(in the rows, 128 means zero)
Each named turn below is shown by a few rows before and after it. Which turns, in which order, take the first row of each later pair to the second? The first pair is answered.
dusup:
[138 131 146 113 141 108  96 143 116 157 127 113 121 131 153 136 108 129
 143 129 116  94  87  65 109 125 156  91 114 115 104  94 132 163 108 121
 133 102 142 140 111 149]  ->  [133 132 134 107 141 106 114 160 119 147 172 181 117 140 146 137 133 123
 156 150 161  90  94  80 127 134 139 142 130  86 144 126 121 128 165  95
 126 112 122 129 140 115]
[139 132 151 158 182 114  71 118 124 133 126 122  94 105 152  87 133 120
  57 137 126  92 123  56 161 132 128 125 105  93 134 103 123 154 146 143
 112 124 135 118 134 124]  ->  [116 135 119 152 156 125 121 107 130 110 178 174 100  92 121  94 172 108
 127 140 163 110 131 133 140 116 146 165 141  94 154 148  97  91 171 135
 109 164 120 140 159  74]
[142  88 163 120 155 124 112 147 142 134 148 195 121 115 144 116 140 112
 128 160 120 114 122 100 135 132 103 161 139 100 144 138 142 118 189  87
 146 124 114 103 153 117]  ->  [126  94 141 120 125 142 157 109 144 133 151 160 136  86 115 117 144 113
 199 131 104 142 120 163  85 101 154 129 156 147 115 136 131  91 129 121
 153 156 121 145 137  98]
[126 100 147 122 131 114 111 132 124 129  91 103 116 153 116 113 128  95
  94 134  94 111 120  99 152 149  95 103 110  95 134 108 131 186 107 116
 120 101 147 104 126 168]  ->  [114 105 126 116 126 123 145 141 131 110 142 170 119 151  98 117 162  84
 138 146 141 117 128 149 151 147  97 152 138  80 168 151 110 129 154  99
 117 127 130 105 163 119]
dimu:
[143 144  87 110 106 133 154  95 129 132 138 133 116 166 104 125 127  88
 152 146 163 115 152 153 144 107 108  93 130 129 116 156 131 119 116 154
 120 131 133 140 127 118]  ->  [146 145  93 115 111 129 148 106 135 136 149 146 106 173 109 122 130  90
 145 143 176 103 150 140 151 107  97 105 133 120 112 160 126 122 132 142
 121 122 126 130 135 114]
[123 104 159 100 127 108 133 117 116 116  97 101 124 130 128 134 105 149
 112 100  90  98 143 130 131 113 143  97 107 162 134 127 150 128 103 113
 145 138 158 106  93 138]  ->  [112  99 145 102 121 113 151 110 120 111 110 117 131 128 107 137 114 149
 118 112  96 118 154 166 132 106 148 111 122 173 146 138 146 103 103 111
 140 152 149 104  98 131]
[137 127 124 122 117 125 126 129 120 124 129 129 128 131 129 126 120 127
 125 124 111 131 128 119 128 132 127 129 125 115 143 121 139 125 132 132
 130 118 133 118 126 126]  ->  [135 131 121 124 116 123 130 125 125 125 128 124 132 129 127 129 118 127
 129 124 107 133 131 123 126 135 125 130 124 119 142 124 138 123 128 134
 130 122 132 118 119 130]
volo:
[127 137 129 132 131 140 121 145 110 131 146 146 116 130 155 150 143 110
 132 106 133 111 100  89 148 155 121 126 128 102 162 131 139 146 143  91
 146 119 131 131 140 132]  ->  [119 137 124 141 125 149 121 123 110 132 130 110 128 108 150 142 137 116
 146  87 114 110  99 103 130 132 144  93 126 130 123 119 138 169  99 112
 151 123 138 143 129 138]
[117 145 112 119 138 119 116 118 121 122 150 147 103 128 116 149 159 127
 164 125 148  94 140 167 129  73 150 123 114 135 127 167 107 119 126 137
 159 156 130 138 167 106]  ->  [125 147 119 115 142 111 105 130 120 124 153 154  97 130 124 148 159 126
 159 123 153  79 136 147 137  86 141 135 111 120 127 161 110 129 142 132
 157 141 135 134 172 100]
[134 138 125 122 139 122 126 146 127 120 135 117 120 105 138 123 133 112
 160 112 136  98 107 107  97 118 144 128 129 116 116 136 115 139 127 130
 138 116 139 144 132 120]  ->  [126 136 114 124 132 130 142 136 133 120 135 116 126 102 124 132 134 112
 169 117 136 119 115 132  91 111 151 129 137 128 123 141 112 122 120 131
 137 132 139 148 128 111]
Zuse:
[145 178 120 106  96 166 148 166 129 142 154 140 138 144 159  85 126 159
  87 151 135 164 105 175 122 147 129 140 150 138 157 103 148 168 127 114
 121 118 123 123 153 144]  ->  [147 179 124 102  97 164 149 170 128 145 156 141 131 148 162  88 121 161
  88 155 133 160  99 162 118 152 131 136 144 132 160  99 152 163 129 117
 122 116 125 127 153 148]
[124 136  89 152 146 100 153  85 130 112 105 118 138 100 114 125  97 150
 159 119 111 100 105 180  66  63 166 100 120 136  34 134 128 161  89 127
 145 155 135 158 105 119]  ->  [121 141  91 135 131  88 187 101 135 114 126 156 127 116 106 160 101 139
 193 131 124 125 105 190  61  82 180 119 122 121  83 154 136  92 118 119
 151 172 130 175 104 102]
[128 128 162 159 121 143 132 149 103 167  86  81 123  88  92 135 104 176
  31 126 115 149 161 110 149 142 150 153 118 138 147 118 125 170  91 133
 105  89 141  90 163 122]  ->  [116 132 141 159 112 153 160 139 111 152 110 111 128  86  65 141 122 165
  49 143 131 175 179 158 147 140 156 176 139 150 176 144 111 127  99 129
 100 122 129  87 178  99]
[111 121 133 126 123 118 125 135 163 122 117 127 104  99 121 123 131 135
 111 112 155 159 114 145 116 133 131 138 133  88 117 156 124 149 114 133
 134 138 152 160 140 108]  ->  [115 124 136 123 122 113 126 141 166 124 117 130 101 106 124 125 132 136
 118 112 154 158 108 138 116 137 132 137 128  84 120 156 128 139 122 130
 137 137 149 161 135 106]
Pairs:
Each pair is 2 to 3 turns apart.
[102 121 137 146 145 125 112 129 149 128 116 130 140 146 132  97 123 116
  62 154  65 159 132 109 150 149 121 139 126 129 160 128 120 133 121 138
 122 132 115  82 129 141]  ->  [ 94 122 123 148 126 132 134 115 151 126 114 113 144 133 119 103 119 114
  89 146  54 183 133 135 130 140 143 123 131 149 155 129 123 114  93 151
 123 148 115  99 118 140]  Zuse then dusup then dusup
[115 119 108 139 143 146 119 119 128 110 116 120 132 130 138  96 141 123
 120 129 135 117 132 143 136 101 121 132 124 124  90 140 105 163 110 140
 106 127 121 125 140 122]  ->  [115 126 113 123 124 142 149 121 131 124 107 107 132 135 129 126 124 119
 152 131 117 152 128 150 116 114 150 113 116 136 117 134 119 111  91 154
 110 146 123 155 112 127]  Zuse then dusup then Zuse
[124 125 132 139 139 124 106 122 126 130 101 109 135 124 131 108 116 140
  97 119 119 103 129  95 144 136 107 105 114 123 101 116 128 151 119 135
 125 113 134 120 143 141]  ->  [116 132 118 127 122 125 141 126 132 116 145 161 138 123 115 128 140 132
 145 129 154 124 136 140 134 134 122 141 134 114 138 149 114  89 153 123
 123 140 121 133 160 104]  dusup then dusup then volo
[138  84 135 149 124 152 128 102 121 125 111 109 167 117  85 101 140 136
 128 130 110 129 131 132 167 139 102 129 129 150 115 127 131 149 103 126
 143 135  98  98 149 160]  ->  [135  85 136 146 122 148 130 105 119 130 118 118 168 122  80 107 138 132
 123 135 107 137 130 137 169 149  97 132 130 149 126 129 134 136 106 127
 139 137  95  97 146 164]  volo then dusup then dusup
[134 125 138  85 129 160 129 148 103 113 141 184 121 104 100 136 115 153
 187 128 124 143 128 145 110 158 163  96  98 123 112  79 117  93 112 107
 145 116 130 170 153  95]  ->  [122 105 127 112 143 174 104 122 106 100 121 148 141  91  90 102 113 158
 137 125 113 141 146 163 123 137 144  85 105 148  76  71 100 150  82 116
 141 118 130 144 157 118]  dusup then Zuse
[147 137 133 120 127 129 132 136 126 146 125 107 121 121 145 136 121 125
 161 114 114 101 103 104 102 115 158 108 112 126 105 106 136 124 125 129
 133 114 137 161 121 127]  ->  [142 130 125 128 139 129 126 151 127 129 147 158 121 135 142 130 141 119
 129 139 150  97 117 117 133 123 122 159 131 111 136 137 126 116 174 101
 129 120 123 124 151 110]  Zuse then volo then volo
[157 149 164 105 118  96 161 135 120 178 101 112 134 158 139 167 112 125
 149 109 112 123 123  76 130 151 147 108 108 113 128 138 144  72 105 125
 137 125 128 157 100 156]  ->  [141 126 139 142 144 127 118  98 120 144  99  92 155 126 129 104 140 132
  91 101 127  84 144 106 154 107 114 120 134 143  56 141 103 175  89 120
 128 114 126 115 132 155]  Zuse then dusup then volo
[126 118 105 131 137 137 104 116 126 134 124 121 124 133 125 127 125 132
  78 165 127 113 134 123 156 112 102 144 136 141 105 111 116 132 133 125
 115 109 140  97 147 125]  ->  [138 131 121 120 129 128 110 126 123 153 115 100 121 129 139 143 113 136
 104 143 107 110 114  96 137 116 127 113 115 140  95 100 133 128 113 142
 120 101 153 127 128 133]  Zuse then Zuse then volo
[129 109 107 141 122 159 135 122 131 119 137 135 131 113 105  99 138 129
 131 128 139 104 118 139 131 115 112 152 145 133 113 135  79 163 141 133
 131 118 113 113 158 105]  ->  [142 127 125 114 110 133 153 153 131 146 135 153 115 140 118 147 118 124
 153 137 126 128 100 109 125 151 128 148 125 110 172 132 115  97 157 131
 135 120 118 135 134 110]  dusup then volo then Zuse
[ 92 103 149  88 154 132 117  90 158 136 158 155 115 140 115 102  91  91
 143 136 146 138 176 100 131 109  99 112 178  55 165 141 158 149 158 134
 169 126  96 117 112 157]  ->  [ 91  92 147  96 149 139 110  72 156 135 140 118 120 125 114  95  87  92
 141 122 135 137 176 103 116  90 104  87 177  73 128 127 152 181 122 147
 173 124 105 122 105 169]  Zuse then volo
[132 127 116 127 117 144 145 116 125 133 133 121 130 104 127 108 150 128
 173  96 130 109 133 148  96  94 152 117 136 143  85 132 117 130 120 142
 133 132 138 172 126  98]  ->  [145 124 133 134 134 136 110 126 121 144 104  99 126 116 146 102 127 138
 124 101 110  99 130 105 117 103 130 105 114 137  79 108 125 172 113 138
 132 109 145 155 113 127]  dimu then dusup
[129 182 151 109 122 126 146 179  97 138 170 149  75 154 164 162 128 106
 181 106 164 117  94  77  97 149 159 138 118  44 127 155 141 137 158 128
 169  84 123 152 188 141]  ->  [ 96 159 103 144 115 152 172 135 113 100 185 167 109 143 112 138 154  97
 137 147 180 175 149 185 114 130 138 174 166  93 151 188 101 108 152 124
 153 149  90 107 206 139]  Zuse then volo then volo
[111 105 121 125 118 136 138 134 143 113 124 153 148 162  97 131 126 143
  64 173 136 169 138 153 176 145 101 158 126 134 179 161 112 113 154  96
 119 144 109  95 151 159]  ->  [115 103 129 134 112 136 129 113 139 130  85  84 154 150  98 121  98 151
  61 149  87 176 130 137 156 129 122 102 107 164 134 132 127 146  93 125
 125 141 124 112 119 188]  dusup then dusup
[155 129 100 145  98  90 113 122 119 188 116 112 192  92 100 132  85 157
  92 132 136 108 100 121  96  87 105 121 179 101 127 120 124 145  99 168
 119  61 135 144 128 122]  ->  [145 122  83 145  97  92 118 118 122 170 130 139 198  98  86 131  96 149
  70 160 150 129 123 149 117  96  86 152 195  99 158 134 115 124 120 155
 118  81 118 124 139 119]  dimu then dusup then Zuse
[140 115 104 131 135 138 134 112 119 128 160  93 172 113 110 148 153 127
 139 136 169 133 108 170 122 119 168 142 121 151  91 130  89 104 120 109
 103 139 116 145 142 138]  ->  [147 121 111 131 131 132 130 111 119 139 144  74 168 113 115 156 144 133
 144 127 154 137 100 151 115 119 180 120 108 157  83 119 101 109 103 119
 108 132 122 156 128 150]  volo then dusup
[141 124 145 121 151 130 110 149 130 140 145 152 122 125 154 136 147 116
 137 122 146  88 109  90 148 119 110 164 102 108 122 143 137 153 166 117
 119  96 130 127 143 104]  ->  [128 127 123 128 147 140 127 136 135 119 159 162 133 119 134 132 162 108
 140 134 162 106 121 132 146 111 109 183 123 123 135 164 123 137 166 114
 114 118 117 121 153  93]  Zuse then Zuse
[135 142 114 121 126 132 139 129 134 119 138 143 117 120 109 144 129 127
 147 132 127 144 133 139 123 135 118 119 147 128 142 126 112 107 123 127
 147 159 120 130 117 119]  ->  [145 139 132 121 139 125 119 139 133 125 128 141 115 128 122 140 119 130
 115 137 124 135 137 108 140 146 100 119 131 117 146 118 120 128 134 123
 147 138 120 115 119 131]  dusup then dusup
[104 102 127  89  67 128 174 183 136 147 139 128  88 166 150 135 120  86
 161 136  53 185 153 145 123 102 185 123  61  79 182  91 160  59 121 106
 114 155 103 174 113 111]  ->  [112 108 131  84  80 127 160 202 134 143 173 164  75 154 163 117 145  85
 193 114  91 122 132 121 119  93 177 150  65  48 154 107 150  89 161  92
 114 126 104 178 146  79]  dimu then volo then dusup
[164 140 133 151 147 135 106 143 124 115 117 118 118 157 163 145 126 151
 115 156 128 117 128  91 125 148 124 114 105 121  85 136 156 141 143 164
 150  86 110 176 125 174]  ->  [160 136 128 158 154 134 104 143 128 112 120 131 123 166 157 149 127 153
  89 172 132 130 144  98 144 155 106 129 111 121 108 142 151 133 159 155
 143  98  98 153 127 181]  volo then dusup
[102 158 125 123 119 138 153 110 132 133 127 109 142 109 108 139 129 118
 134 117 114 141 137 149  96 122 161 102 122 149 116 127 125 128 102 153
 132 145 142 139 111 147]  ->  [121 160 154 118 137 124 120 137 124 146 114 115 131 122 137 142 118 125
 101 120 114 112 122  88 119 140 137 101 104 118 123 114 143 156 123 140
 130 111 146 124 111 159]  Zuse then volo then Zuse
[106 136 115 116 145 105 111 128  85 152 138 112 157 113 138 117  97 115
 103 113 130 107 133 101 162 124  87 134 105 144 101 123 117 151  96 156
 150 104 111 107 126 144]  ->  [106 139 108 112 144 108 116 133  88 145 156 129 153 107 131 111 111 112
 122 108 148  88 130 109 158 115  88 147 121 139  91 136 108 157 108 150
 148 100 106 109 139 125]  dusup then volo
[135 107 102 164 120 103 131 124 157  93  85 112 143 151 104 139 103 127
  99 146 144 160 164 164 120 113 116 132 140 163 148 100 116 140  82 142
 109 146 108  95 113 145]  ->  [140 112 105 149 107  99 150 140 160 102 101 131 138 163 100 163 103 122
 131 146 148 174 159 162 113 128 129 138 140 154 179 110 125  97 102 142
 110 152 106 114 105 129]  dusup then Zuse then dusup
[135 116 138 147 144 137  87 108 130 137  86  74 136 141 137 127  94 131
  43 136  96 153 136  92 158 127  93  92  99 146 114 102 139 176  92 143
 129 117 122  95 110 173]  ->  [111 107 104 157 129 151 123  86 139 112 106  95 154 134 102 125 115 122
  53 158 111 195 165 171 156 117  98 116 130 170 137 128 117 134  92 141
 124 159 103  85 123 161]  Zuse then dusup
[142 123 126  92 134 142 127 154 135 104 188 186 141 130 126 158 155 107
 166 130 154  99  99 154 109 131 147 179 131  91 123 176 134 102 200  84
 131 109 109 133 145 109]  ->  [131 120 117  98 117 162 133 114 133 107 168 121 153  98 112 139 152 114
 198  99 131  98  91 183  68  94 183 132 135 132  57 159 125 135 131 121
 138 112 123 164 128 116]  volo then dusup then volo
[134 119 111 181  97 173 156  79 139 122 144 127 131 127 108 106 147 142
  99 159 131 145 128 165 100 131 134 137 187 162 103 133 134 154 112 153
 125 141 120  95 160 121]  ->  [145 138 127 147  76 162 187 106 137 143 159 147 116 137 118 145 142 137
 162 152 131 155 108 148  73 149 164 128 171 140 138 134 157  95 128 156
 128 141 127 140 144 103]  volo then Zuse then dusup
[138 123 128 137 144 133 120 132 133 125  99 108 138 132 134 118 119 136
  85 141 128 122 136 118 162 143 112 134 117 132 144 129 133 149 148 115
 123 111 128 107 127 148]  ->  [125 121 112 136 128 142 151 114 137 117 112 116 149 124 110 123 130 128
 116 144 132 149 143 163 144 131 129 140 133 149 155 143 124 109 142 123
 124 142 120 114 124 137]  volo then Zuse
[116 137  78 149 129 172 134 100 129 105 133  94 176 111 113 133 134 115
 125 119 120 167 133 166 112 110 133  98 156 146  90 127 138 148 107 143
 106 138 132 144 120 130]  ->  [116 131  79 150 138 169 133 118 131  96 146 135 176 135 113 138 142 106
  94 152 138 176 150 162 143 133 101 136 161 126 138 144 141 125 153 121
 103 144 114 114 132 132]  dusup then Zuse
[175 143 170 117 124 113  83 148 125 138 150 188 110 189 172 170 151 106
 115 131 112 126 151  62 176 186 105 163 124  70 152 119 150  93 161 129
 105  87 145 114 119 133]  ->  [139 118 108 156 121 154  98  90 132  87 170 184 141 156 121 121 191 102
  92 144 139 146 196 180 181 137  92 191 179 126 116 145  95 113 142 130
  97 135 122  81 151 114]  Zuse then Zuse
[134 116 138 147 156 134 112 147 135 102 148 154 140 140 143 107 112 130
  72 176 138 121 150 139 160 132  67 171 135 116 148 127 128 132 199 100
 120 129 138  89 144 106]  ->  [144 127 162 139 141 135 102 129 126 131 108  73 135 115 159 106  86 141
 123 116  90  97 114 102 112 113 118  95 103 136  78  83 149 176 123 141
 131 104 172 146 105 122]  dusup then Zuse then Zuse
[147 103 153 125 153 116 107 191 122 121 112 144 127 154 140 142 135 138
  83 115 104 140 120  99 161 116 114 141 117 118 136 128 121 164 167  90
  95  99 142 101 122 113]  ->  [125 107 123 126 116 136 161 149 131 116 112 111 140 126 102 150 139 138
 157  94  89 182 123 169 115  88 171 110 130 165 119 131 116 123 108 123
 104 140 146 149 103  99]  dusup then dusup then Zuse
[154 105 117 133 155 138 109 124 109  92 137 114 121 124 121  86 128 122
 132  96 155  71  97 153 104 127 103 144 159 112  34  90 121 206 133 153
 143 107  88 142 167 106]  ->  [158 100 128 141 168 130  92 131 111 102 112 100 122 140 127  89 108 122
  78 120 134  91 107 124 126 147  80 136 146 109  58  74 133 210 136 151
 139 101  84 117 149 143]  dimu then dimu then dusup
[114 127 108 110 108 136 163 107 133 118 142 124 124 101 112 130 130 120
 191 107 136 120 115 157 108 108 157 123 141 136 103 140 114 113 106 146
 140 131 135 176 139 102]  ->  [122 135 122 100 106 126 168 122 135 124 142 131 117 110 120 143 125 122
 200 108 135 123 106 138 105 119 156 123 133 120 122 135 124  95 121 141
 137 129 137 180 129 103]  Zuse then dimu
[159 138  90 138 121 106 116 105 136 106 149 165 122 143 153 142 126 131
 133 159 170 108 152 152 118 109 121 126 137  72 154 141 104 121 146 120
 117 103 103 123 125 114]  ->  [160 144  95 134 103 105 134  97 135 116 134 128 121 139 146 157 115 134
 169 136 141 124 140 153  83 104 156  88 130  90 142 124 118 107 109 143
 123 105 117 154  99 123]  dusup then Zuse
[141 143 130 154 170 112 134 128 102 144  93  69 136 120 170 113 109 134
 130 107 136  90 105 123 138 132 105 118 112 180  89 119 170 127 106 138
  81  99  96 109 122 139]  ->  [134 146 116 151 179 114 139 132 105 129 127 117 135 121 164 104 139 126
 143 116 175  73 110 139 145 126  90 157 130 164  98 146 152 120 144 119
  77  97  85 101 154 106]  dusup then volo then dusup
[ 83 131 122 121 131 133 150 103 124 115 137 132 138  98 138 138 112 135
 138 174 153 147 136 187 117 125 148 136 128 178 145  96 119  97 128 160
 135 160 120 144 113 115]  ->  [ 94 124 135 128 142 125 131 109 121 123 115 118 135 118 145 141  93 135
  96 187 132 155 143 154 133 142 131 133 113 172 163  84 130 104 131 152
 138 149 119 124 104 140]  dusup then volo
